One turning vector, and how many steps it has turned
The counts run from 0 to 509.
[  8  -7  18  -7  11  13   0   2 -13  -2  13  -7 -18  -2  13 -13  -3  -6
   3   5 -16   1 -18   4  -3  -5 -21   1   3 -17   3 -16  -7  -9 -13   5
  -2 -15  18  -2   6   5  -4   1  -3   0   3   0  14  -4  13 -11   7 -11
   5  -6   7 -15 -10  11  -8   1  -4   8   2  -4]
215
[  2   2   0   8  -3  12  -6   6  -2 -14  16  -1 -22  -2   6   4   0   2
   6  -2  -4   5   7  -7 -13  -6 -13  -3  12 -18 -11 -21 -11 -12 -15 -12
 -12  -4   8   6  -7   2   1  -1   2   8  -3 -18   1 -16   4  -3  -1 -10
   6  11 -24  -5  -1  -6  -4  -3   4   4   0 -10]
233
[ 20  -3  10  10   5  -1   1   4 -11 -10  10   6 -24  -8   4  -1   3  -4
  -1  -3  -5   3 -10  -1 -14  -7 -16   5   0  -7  -6 -18   5 -15  -7  -8
   1 -20  21   0   5  23  -1   2   2   7   6  -5   9 -11   0 -21   2 -15
   4  -2  -5  -4  -6   3  -4  -4   1  10   8  -6]
418
[-13  -5   2  10  12   7 -10   4  -1 -12   2  -4  -6  -2   4  16   0  -1
  -2   4  13   6   8 -12  -8   3  -8   1   8  -6 -15 -15 -11  -2 -13  -9
 -27   5 -10   2  -8  -4   7  -8  -9  13   0 -12   4  -4  13   5   2   7
  -3  -1 -20 -16  -9  -4  -3   4  -7  26  -7  -7]
450
[  6  10   3   7  -3   8  -5  12  -9  -4  13  -5 -15  -5   1  -5  11   5
  -3  -9 -10   6 -10  26   2  -5  -6  -2   1  -8   2   1   9  -6  -5   1
  11 -18  22 -12   4   4   0  -3   8 -10  -4   6  -2 -22  -9 -10  13 -12
  14  -3   7  -6  -6  12   8  -7  16  -6  -5  -1]
117
[-16   1   6   1  14  -1  -5   5   2 -13   5  -7   1   3   5  14   1   7
  -2   3  10  14   8   3  -4   6  -1  12   6 -15  -9  -9 -10   1  -7   1
 -21   0  -3   0  -7 -11   8  -5  -8  11  -2  -5  11  -6   8   5   6  13
   0 -14 -14 -19 -13  11  -1  -4  -6  24 -17 -13]
61
[ -4  -8   5  13   7  19  -2   2 -18  11   5  -2 -17 -13  -2  -5  -1 -17
  -3   0  -4  -2 -19  -9   0  -7 -16 -10  -5  13   2   0   3  -8 -12 -10
 -12 -11  -3  -9   7   8   3 -16 -12  -3   5  -3   8  -1   6  -5  10 -10
   1  -1   4 -17  -8   0   2  17  -3  17  10   1]
199
[-12  -5 -10  12   4  21  -5   3 -19   6  15  -7  -8  -5 -10  -3   9   4
  -7  -3  -3   0  -4   7   0  -4  -9  -9   3   5  -2   6   2  -7 -13 -19
  -7  -4  -2 -10  14 -10   7 -21  -9  -9  -6  -7   4 -16   5  11  14   7
  10   2  -8 -17  -4  -2   1   6  12   8  -4 -13]
487
[ -1  -1  10  -7   6  20  -4   2 -14   4  16  -8 -15   0  11 -15  -8 -14
   7   5 -18   3 -13  -1  -6  -7 -14  -4   3 -13   7  -8  -6  -9 -15  -3
 -14 -13   7  -5   6   0  -1 -11  -8  -2   5  -9  19   0  15   4  11 -14
   9  -2   0 -18  -4   8  -5   4   3   6  -3  -4]
212
[  9 -12   8   7   3  18  -6   6 -20  -2   3  -6 -23  -9  -4  -5  10   0
 -12   0   0 -14 -16   0   1 -12 -21 -13   6  14  -7 -10   0 -10  -9 -12
  -3  -7   8  -8   9   5   2  -5  -7  -8  -4  -4  -8 -12   4 -16   6  -5
  -3   9   3  -7  -3  -4  -3  10   8  17   9   6]
5
[-11   2  -2   9   1  20  -7  12 -15   4   4  -9  -7  -2  -8   3  15   8
 -16  -3   6   2  -6  14   6  -4   2  -8   4  14   5  13   6  -6  -5 -16
 -10  -5   1 -16  11  -7   7 -18 -11 -10  -5  -2  -2 -17  -3   4  12   6
   4  -6  -1 -14  -4   6  13   3  14  15  -7  -3]
96
[-10 -17   7   9  16  11   3   4 -16   5   2  -8  -6  -8  -6   1  11   6
 -15   4   7  -1 -14   4   5   1 -14   3  -3   6  -5   2  -4  -3 -10   0
  -3  -5   1 -11  13  -8   6 -10 -13  -4  -2   7   8  -5   8  -4  13  16
  -2 -15   3 -20 -14   8  -4  10  -7  26  -1 -10]
478
[ -1   3   0   6  -4  19 -14   9 -18   1   9  -6 -16 -10   1 -10  -3 -16
   2  -6 -11  -2 -14   7  -4 -10 -11 -12   3   8   0  -2   8  -7 -11 -14
 -12 -15   1  -8   2   6   4 -16  -1 -11   0 -10   2  -6   3  -1  13 -22
  11  10   3  -8   2   3   5  10  17   5   2   6]
398
[  0   8  14   0  -2   8 -12  15   1 -21   5  -7 -20  -9   4   5   2  -5
   6  -5   6   3   2   1  -7  -4 -12   5  11 -12 -16 -20 -15  -4  -4   2
 -19  -9   3  10 -17   0   9   2   5   5  -7 -13  -1  -1   2  -6   1 -20
   6   5 -12   3   2   6   4   7   3  20  -8  -9]
435
[ -4 -11   0  16   5  -3 -15   7  -4 -17   1  -9  -9 -18  -7  12  11   9
  -4  -7  13  -5   0   7  -1   3 -18   1   5   3 -30 -16  -3   4 -11   1
  -4  -3  -1   2 -10  -4  16  -3   8   0 -14  -1 -14  -5   8  -7   8   5
   4  10  -7  -2  -6  -4  -6  13  -1  21   0  -3]
458
[  1  14  -1  22   6 -10   0   7   3  -3   8   9 -11 -10   5  14  -1  -9
   4 -11  -2  21  -3   7  -9   1   0  12 -10 -14  -4  -4  14  -7  -8   0
   0 -18  13  -6 -10  20   1  -4   8  12  10   3  11 -14  -9 -12   8 -12
   9  -9  -5 -14  -9   9   7 -10  -4  -1  -3  -4]
139
[-12  -9   0  10  12  12   1   5 -17   7   4  -6  -4  -7 -11   1  14   5
 -17   0   8   3 -11   9   5   1  -4   1  -3  12   2  10   4  -6  -7  -8
  -5  -8   0 -14  16  -5   8 -17 -13  -5  -2   4   9  -8   1   1  15  15
   2 -16   3 -20 -13  10   4   7   3  22  -2 -13]
288
[-14  -9  -9  11   9  17  -2  -2 -17  10  16  -6  -5  -4  -6  -5   4   1
  -4  -1 -11   6  -3   7  -1  -1 -10  -5  -2  -3   1   6   1  -7 -17 -11
  -3  -7   1 -10  15  -9   5 -22  -8  -7  -2  -2  13 -13  10  15  17  10
  11  -4  -4 -24 -10   2  -5   6   7   5  -5 -15]
489
[ -3  -2  -1  17   7  -8 -21   4   0  -9  -3  -5  -3  -9  11  19  -1  -1
  -3  -2   6   2   0   8  -2   1  -8 -10   7  -1 -16 -12  12   5 -15  -5
 -11   5  -1  -8 -14  10   3  -1   4   3   2   4 -15 -19   8 -12   5   1
  -5  11  -7 -16  -8  -9  -2   0  -1  10  -2  28]
168
[ -9 -14   0  21  18 -12  -3   1  -3  -7   1  -4  -2 -17 -10  14  10   7
  -5  -3  13   4  -1   7  -2   8 -12  14  -7   1 -24  -9   3   4 -12   5
  -2  -7  -1  -1  -3  -2  14  -6   1   7  -5   5   1  -1   8  -5  14  14
   3  -9  -4 -14 -14   2 -10  10 -10  25  -4 -13]
265
[  9 -12   1   4   9   6  -7  -4 -18  -1  19  -6 -13  -6   4 -11  -1   1
   2   1 -19  -3 -12   7  -8  -6 -25  -5   2 -10  -8 -14   4  -9 -16  -8
   7 -13  16  -5  12   6  -2  -6   1  -5  -2  -2   6 -14  14  -8  11  -4
   9   7   0 -15  -7  -2 -14   1   8  -2   3  -3]
15
[ -8   3   5   7  -1   6 -23  14  -4  -7  -7 -12  -7 -12   5   9   5  -6
  -4  -5   7  -5 -11  16  10  -2  -6  -9   4  11 -12  -1   7   9  -7   4
 -14  -4  -4 -11 -15  -1  10  -4   2  -9  -7   5 -17  -8   1 -11  10 -10
  -1   8   9 -10  -4   4   9  13   7  15  -3  22]
371
[ -4 -14   4  -3  16  -4 -16  -1 -11 -13   5 -15   5  -5   4   3   6  16
 -10   5   2  -4  -3  21   0   2 -13   1   9  -3 -18 -11  -1   6 -12  -1
  -2   1   6  -5   6 -10   9  -1  -1  -8 -12   3  -6 -14  18  -5  12  19
   0   0   2 -15 -11   3 -12   2   7  18 -11   5]
469
[  7   5   8  -1  -3  16  -4  10 -11 -13  14  -3 -22   2   0  -2   7   3
  -5  -3   1   2   1   4 -14 -11  -8   2  11  -6  -2 -14  -9 -17  -1 -20
 -13 -13  11   4   8   5   4  -4  -7   2  -3 -19   7 -14  -2  -4   1 -11
   8   0 -17   2   0   5   4  -4  13  15  -4 -19]
32
[ -1   7   1   9   3  10  -5   4  -4  -6  15   2 -17  -2   7   2 -10 -14
  11  -2  -8  11   3 -11 -18  -5 -10   1   4 -17  -4 -16  -4 -10 -16 -13
 -20 -11   2   6  -7   8   1 -11  -3  12   7 -17  15  -6   7   4   3 -16
   8   2 -18 -11  -3  -1  -3  -2   2   8  -2 -12]
425
[  2  -1  13  -2  15 -16  -8   3  -3 -19   2   0  -5  -6   4   8  -3  -1
  -1   3   9  11  -2   6 -15   2  -6  19   1  -9 -16 -18  -1  -4  -5  -4
 -12 -13   7   6  -3  12  10   1  -2  13   3  -8  13   1  10  -9   6  -2
   2 -15  -6  -6 -11  11  -5  -3  -1  28  -7 -12]
441
[-22  -3  -6   5   8   5 -18   3  -8  -7   8 -14   5  -5  -4   6   4   6
  -3  -2   4   4   5  13  -1   4  -4  -3   6   0 -14   0  -2   6 -13  -9
 -18   2 -11  -4  -1 -16  14 -19  -5  -7 -11  -6  -1  -9  12  16  16  11
   7   2  -8 -16  -5   0   0   9  11  16 -15  -6]
273
[-17  -9   0  20  16  -2   0   5  -2  -4   0  -2  -6 -14  -9  16   8   2
  -4  -1  16   7   1  -4  -1   7 -11  10  -5   0 -19  -6  -6   2 -12   1
 -13  -5  -8  -1  -5  -5  14 -11  -5   9  -4   0   5   1   7   1  10  14
   0 -11  -9 -16 -12   3  -3  10 -13  28  -3 -15]
263
[  3   0   1  -1  -3  21 -14   4 -19  -2  16  -9 -18  -4   5 -14  -4  -7
   3  -3 -17  -5  -8   7  -6 -11 -15 -14  10  -2  -3 -10   2  -9 -14 -16
  -9 -10   7  -4   4   2   2 -12  -1 -10  -4 -13   0 -12   8  -1   8 -17
  10  14  -3  -8   2  -2  -3   5  18   0   0   2]
208
[ -4  -4   8   0  18 -12  -8   0  -2 -18   3  -3   1   1   8  13   0   8
  -2   5   8  12   3   8 -13   5  -7  17   5 -16 -14 -16  -3   0  -8  -5
 -15  -5   6   3   0   2   7   0  -5  13   1  -6  13  -7  12  -3   6  12
   0 -15  -9 -14 -14   8  -7  -7  -4  24 -13 -12]
252
[ 11 -14  10   6   5  15  -6   4 -19  -1   3  -8 -23  -9   1  -4  10   1
 -12   2   0 -12 -18   2   3 -11 -23  -9   6  11  -8 -11   1  -8  -9  -8
   0  -8  10  -9  11   6   1  -2  -5  -9  -3   1  -7 -11   6 -19   5  -4
  -3   5   5  -9  -6  -2  -6  11   2  17   8   6]
4
